In the rows, zero is written as 128.
One hidden turn or mirror swaps the rows below in pairs. Which row is each named row swapped with?
Feg: [125 149 136 114 132 148 135 148 121 159 167 134 148 124 143 107  78]
suna: [155 156 127 119 113 100 111 138 108 114 136 157 114 103 139 114 115]
tek: [166 151 151  81 105 120 131 123 129 155 145 126 107 114 151  98 121]
vik: [141 127 139 118 136 147 138 153 120 155 168 120 154 123 136  95  77]
tefop: [130 130 171 139 131 147 139 109  89 124 147 131 141 125 148 135  82]
ditil: [172 149 148  85  98 117 133 130 138 160 129 120 113 131 150 106 117]
lurav: [131 142 143 116 129 146 135 157 114 153 163 121 144 132 135  91  78]
Zuv: [163 111 126 139 128 110 133 146 125 129 143 129 161 145 119 121 125]
giti: [169 155 148  86 117 115 128 125 147 169 135 125 123 127 153 115 125]
rap: [162 173 147 142 150 102 148 132 136 121 136 121 142 109 146 132 122]
vekap: [139 126 144 117 129 142 147 150 115 160 163 118 151 140 140  91  87]
det: [137 142 137 115 135 134 135 150 118 155 159 118 147 116 140  89  66]
gupe: [173 137 136 135 119 107 131  94 101 127 112  98 147 110 160 119  99]
dig: [164 151 156  72 110 116 129 119 132 164 135 123 118 113 144 104 119]
Koz: [164 137 129 120 135 132 140 133 103 124 119 147 168 133 145 157  92]
gam: [156 142 119 104 130 153 137 123 104 126 143 147 155 123 133 165 106]
Gamev: [161 113 122 142 115 110 135 149 115 135 135 133 166 149 134 122 112]
gul: [139 123 169 139 131 155 138 115  86 118 150 130 146 124 145 142  84]
nugan: [166 138 172 130 119 124 140  98 133 129 148 104 119 113 141 131 146]
ledo: [129 121 145 111 134 144 149 142 115 150 162 122 156 127 136  98  77]
buku: [170 140 176 136 120 118 137  98 129 123 148 104 118 111 144 136 142]
notuz: [161 149 161  85 105 110 145 119 140 157 135 128 114 102 151 104 128]
vafo: [134 131 175 136 139 149 151 110  93 122 138 135 144 133 143 142  97]
suti: [175 153 159  85 108 116 132 130 134 166 135 133 116 108 154 111 121]
Misi: [149 145 146 143 112 127 135 141  81 143 140 111 144  80 137 139 134]
Suto: [175 144 145  82 103 122 130 134 131 175 137 121 124 115 146 111 130]
Diz: [163 138 166 131 125 116 135  94 135 113 155 105 119 107 137 137 139]
dilo: [131 126 179 140 127 144 144 117  90 124 140 134 154 122 148 151  93]
bur: [139 139 138 146 113 131 129 135  88 139 159 108 136  78 127 132 132]
Lir: [157 144 164 132 123 125 147  92 135 117 150 113 116 111 137 135 138]
tenev: [156 110 120 137 132 120 134 150 113 127 136 139 156 148 124 124 110]
des: [142 139 144 137 120 138 128 134  74 140 147 113 148  90 129 133 136]
ferum: [130 133 146 118 129 138 150 145 117 166 165 117 157 127 136  94  78]
Teme: [172 126 146 127 128 106 124 101  94 133 104 103 151 117 153 128 100]
modu: [163 169 131 132 135 105 135 137 133 111 152 126 133  90 131 139 134]
bemo: [156 154 129 128 105  95 125 141 117 118 129 163 107 101 139 122 118]
zisat: [150 157 134 124 101 101 120 131 103 118 129 164 116 103 144 126 102]
Nitu: [173 128 129 130 135 113 122 102  95 122 117  95 154 110 149 126  96]

Swapped with suna: Gamev
Swapped with Koz: modu
Swapped with Suto: det

One hidden turn or mirror swaps the rows below in pairs. Which row is each named row swapped with?
gefu: [146 127 122 149 119 149 124 125 165 110 136 156 120 115 133 103 130 103]
gego: [103 117  97 110 181 125 128 104 127 147 112 137 133 139 123 122 108 126]
zupez: [153  99 143 132 150 124 120 113  95 136 104 159 156 129 112 137 103 117]
Geriz: [118 109 130 132 154 114 112 121 133 147 106 165 148 136 122 154 164  99]
Tur: [111  92 127 161 140 151 104 108 150 100 127 147 127 117 152 112 129 117]
duber: [136 134 116 121 143 164 138 123 130 176 126 137 153 114 134 119 102  94]
fezog: [140 124 143 130 151 131 102 124 137 130 100 153 136 155 125 148 166 104]
vemeg: [129 143 119 115 146 160 143 117 129 164 134 115 137 150 153 127 127 100]
pakez: [146 133 135 138 107 139 125 121 111 126 106 158 151 123 144 121  84 120]
Vafe: [138  90 152 147 140 124 121 129 142 136 116 155 142 136 132 151 155  82]
bufe: [141 135 111 123 144 168 152 126 127 167 124 120 121 140 140 132 125  96]
duni: [138 125 145 145 114 160 138 114 125 125 128 133 132 148 150 126  83 125]
Leduk: [127 120 131 149 126 139 119 117 137 109 115 138 129 153 144 117  82 145]
rirok: [115 130  82 122 183 137 119 112 127 120 115 129 131 121 143 120 101 117]
gaba: [125 117 131 160 121 135 120 101 132 147 137 127 125 152 139 115  88 134]
gine: [121 115 123 154 136 147  93 103 145 117 156 133 140  92 139 129 132 122]
ton: [116 104 103 168 130 150  99 104 141 113 121 157 135 109 152 114 125 127]
pefur: [115 113  97 102 157 123 133 111 140 105 114 130 149 101 118 123 116  98]
muzos: [112 118 126 136 118 159 107 105 154  91 140 138 125 121 156 136 119 114]
vud: [121 113  91 101 173 129 129  96 128 119 119 124 145 112 126 133 101 107]
siba: [153 106 127 138 145 110 126 121 104 124  89 161 136 139 115 142 102 129]
meva: [140  98 140 131 154 106 143 118 101 117 125 148 139 138 118 154  97 126]
melag: [126 127 122 161 118 155 136 113 118 132 154 147 136 128 137 122 103 146]
saf: [131 113 131 156 103 142 127 105 129 148 129 128 128 126 145 135  86 137]
rigi: [117 111  91 109 174 129 127 105 137 136 134 140 112  96 131 132 111 112]
sinis: [140 120 139 121 136 112 132 111 116 125 101 159 167 155 118 152 115 123]
Padol: [146 110 150 137 150 112 111 141 134 135 105 146 143 132 139 151 163 105]
Govo: [127 117 104  95 174 131 132 133 115 133 120 137 144  89 125 134 123 114]
movaz: [118 126 118 123 131 170 156 130 131 160 121 124 112 133 139 130 147 101]
bet: [117 111 127 140 128 100 135 112  99 140 125 150 122 141 136 151 105 141]
bakor: [149  97 152 137 134 123 137 132 104 144 127 152 145 125 119 162 106 125]
Lazif: [118 112 130 155 134 144  96 115 150 110 134 129 134 104 165 116 129 134]
zegot: [109 127 113 157 127 161  98 109 152 128 133 152 143 106 149 109 129 114]
tuze: [113 143 112 108 137 153 138 132 152 156 116 113 124 141 152 123 123 112]
nopot: [142 120 147 131 157 116 117 139 145 135 105 138 134 132 141 161 162 103]
kovo: [141 110 138 128 146 126 125 138 124 114 126 163 124 136 126 168 155  91]
mupe: [128 122  97 104 185 129 128 106 113 122 132 132 153 112 131 124 115 107]
Roseb: [142 135 119 102 143 160 132 119 150 164 101 140 123 133 146 132 121  86]
sirab: [121  89 143 109 138 123 129  96 141 126 116 153 126 126 127 153 160 116]
papu: [138 131 120 116 150 154 137 124 125 178 120 123 145 123 148 157 123  89]
gatim: [136 101 131 148 129 117 117 123 136 152 103 159 150 139 134 162 156  95]
Kilop: [124 120 127 148 145 153 102 117 153 107 131 127 130  91 163 122 129 131]

Swapped with sinis: melag
Swapped with bufe: vud
Swapped with bet: pakez
Swapped with Geriz: zegot

